In the rows, zero is written as 128.
The rows of Y fall into a few groups, and each row is roughly a mix of its group's hidden directions.
Y:
[[160 120 170  85 107 155 156 151 132 170 118]
 [132 150 132 139 173 114  83 158  78 102 118]
 [158 118 131 124 100 101  54  98 123 137 116]
 [ 75  84  76 135 118 134  91 128 122 125 139]
 [110 111 117 103  89 125 158  84 176 140 158]
 [ 57 120  93 145 116 140 158 126  92 123 125]
 [126  65  84 114 148 136 144 157 145 138  96]
 [ 86 124  99 103 171 153 179 126 101 133 118]
 [105  96 142 171 113 116 174 154  99  99 153]
 [146 130 125 166 144 146 106 178 109 147  72]
 [123 157 157 116 141 175 153 151  79 163 118]
 [117 133 138 148 152  98 126 150  85  76  84]
 [121 116 168 172 101 153 154 164  95 106 147]
 [163 166 180 119 164 104 119 138  94 111 140]
 [116 127 108  92 163 140 180 123 176 132 156]
 [ 88 128  91 165 153 154  97 141  81 118 125]
 [144 187 161 137 128 145 186 110 125 134 139]
 [ 89 141 113 143 124 189 152 136  92 161 118]
 [137 144 164 153  84 117  77 130  83 120 130]
 [144 136 142 103 118 100 136  77 172 113 176]
 [143 135 129 139 121  96 162 111 154 159 195]
 [152 190 168 123 133 141 174 109 127 132 146]
 [ 81 149 103 166 153 104 131 108  93  90 135]
 [164  93 140 105 121  89 110 101 185 125 136]
 [131 153 142 121 141 134 119 145  98  79  62]
 [118  94 116 157 110 127 191 158 109 109 158]
 [134  69 106 128 131 109  83 159 135 127  87]
 [147 152 175 128  93 132  76 142 128 107  90]
 [ 93 118 155 113  80 156 121 107 163 165 152]
 [ 97 102 131 163 103 116 151 169  80 105 150]
 [115 107 173 171 105 157  81 100 138 121 138]
 [186  90  97 139 111  96 129 153 116 104 104]
 [112 151  88 102 162 126 190 127 158 136 139]
 [ 95 111 102 117 164 137 195 154 146 124 137]
 [ 99 136  84 116 160 113 195 136 145 131 137]
 [ 73  80 111 142 144 131 167 107  98 127 140]
 [ 79  97 153 150 124 141 157  93 113 147 170]
 [153 141 185  80 151 141 128 134  93 148 148]
 [153  95  88 138 127  90 126 142  97  88  90]
 [120 159 128 157 158  79 125 121 102  72 137]
 [122  95 167 177 105 162 139 159 101 108 140]
 [163 136 125 101 113 104  63  86 138 142 125]
 [ 72 134 110 138 147  99 143 105 110  82  97]
 [108  74 127 165 121 136 138 173  87 111 113]
 [108 123 133 125 134 136 197 145 119 104 182]
 [143 114 107 104 159 141  86 108 165 153  79]
 [173 142  90  96 159 112 145 176 109 137 114]
 [ 92 135  87  77 147 132 176 135 112 143 113]
 [126 139 153 162  85  93  83 120  87 117 138]
 [118 153 179 136 108 112 149 132  91  95 174]
 [153 148 154 100 139 165 170 141 120 173 159]
 [143 167 108  93 146 101 101  76 156 146 124]
 [186 174 132  98 114 125  94 154 144 132 106]
 [187 161 146 126 100 114  90 149 164 125 121]
 [105 109 142 161  97 113 138 158  72 102 159]
 [124 116 158 129 106 109 121 160  82  92  76]
 [194 116 136 124 134 152 143 159 121 168 161]
 [171  85  88 124 132 108 157 165 102 117 109]
 [179 137 170 106 144 102 131  88 162 129 149]
 [146 193 109 101 133 114 122  83 152 148 138]
 [134 118 122  93  88 137 120 141 111 101  60]
 [121 136  97  92 132  74 177 161 111 139 127]
 [147 154 152 121 172 112 104 162  79 111 101]
 [147 146 157 103 121 178 183 136 117 161 116]
 [ 87 158 163 155 130 126  75 106 158 125 145]
 [118 122 110 155 146  74 113  90 141  79 149]
 [160 174 159 120 104 126  77  89 128 135 140]
 [143 128 160  72 102 140 182 127 143 155 123]
 [158 173 179 128  97 108  95 129 115 107 107]
 [139 172 130  88 141 130  86  87 164 148 138]
 [101  86 121 154 172 170 137 115 103 147 158]
 [122  79 143 174 148 174 113 113 127 143 163]
 [176 164 176 138 131 137 179 119 138 141 123]
 [193 154 167 120 148 104 106 154 136 119 112]
 [135 171 146 150  97 103  70 109  98 134 117]
 [162 134 162 134  98 126  58 102 124 133 116]
 [ 71 149 169 146 135 138  77 117 139 141 144]
 [ 86 153 159 101  88 148  95 113 159 154 130]
 [ 76  87  95 122 157 161 133 134 107 118  96]
 [ 98 130  96 167 158 128  80 143  86 106 128]
 [151 143 158 129 134 180 160 147 109 174  98]
 [182 143 173 121 174 113  93 134 117 131 119]
 [138 172 123  83 153 130 116  87 173 146 140]
 [164 140 155 127 105 117  60  90 123 133 116]
 [112  91 100 118 165 153 183 156 154 129 117]
 [137  95 162 170 104 155  76 114 142 138 152]
 [189 165 159 118  99 121  91 150 139 130 119]
 [149 126 110  88 168 160 154 116 180 145 109]
 [167 130 122 103 129 123  66  85 149 146 106]
 [131 108 102 140 116  76 106 102 179  94 139]
 [141 197 123 116 134 100 106  83 137 144 111]
 [102 119 119 144 119 124 187 148 105 106 182]
 [102 119 102 116 173 119 187 146  89 126 123]
 [ 65 132 124 118 152 179 112  94 132 147 133]
 [123 151 129 140 167 137 119 168  67 115  92]
 [168 108 108 141 102  91  76 152 131 106 102]
 [117  84 133 166 115 122 146 171  80 107 105]
 [ 65 118  76 144 132 120 105 119 105 102 139]
 [158 188 157 128 135 111 108 132 111  89  93]
 [147 166  95  93 157 116 112  85 155 151 103]
 [159 116 140 111  96  92 136 106 195 127 143]
 [120 112 151 154 111 109  86 155 116  85  79]
 [ 82 105  67 158  95 142 130 133 144 125 117]
 [178 146 177 107 151  79 125 134 131 108 123]
 [ 99 131 110  92 149 115 194 145  99 150 137]
 [157 142 159 138 101 134  55 104 113 133 118]
 [130  63 147 162 115 158 101 156 110 119 109]
 [126 122 118 141 150  83  62 127 123  92 152]
 [147 153 136 107 141 122  66 104 140 147  79]
 [144  95 113 146 138 118  88 176 125 131  72]
 [156 192 175 125 156 123 151 118 107 124 137]]
One row of each group comes first, with its name. Which group is each row after those in?
[ 76 151 120 139 143 126 145 138  62 103 138] | K
[ 63 141 140 145 121 112 112  90 130  87 103] | S
[120 125 152 171  85 106  93 140  77 115 133] | F

[ 86 150 113 126 192 139 154 111 113 144 157] | S
[ 69 110  85 143  92 136 166 129 119 110 137] | K
[152 109 150 145  95  96 131 132 134 167 189] | S
[100 152 109  90 159 132 194 125 107 134 125] | S
[163 156 165 122 170 101  83 141 103 113 137] | K
[104  82  85 148 104 154 167 125 143 132  96] | K
[105  97 102 132 126 151 184 166 126 121 169] | F
[118 157 171 116 104 119  64 158 132 149 123] | S
[130 191 168 130 125 115 137  90 118 112 165] | F
[136 158 109  82 144 125  70 102 150 155 113] | F
[147 142 166 148  95  82  93 145 120  93 100] | S
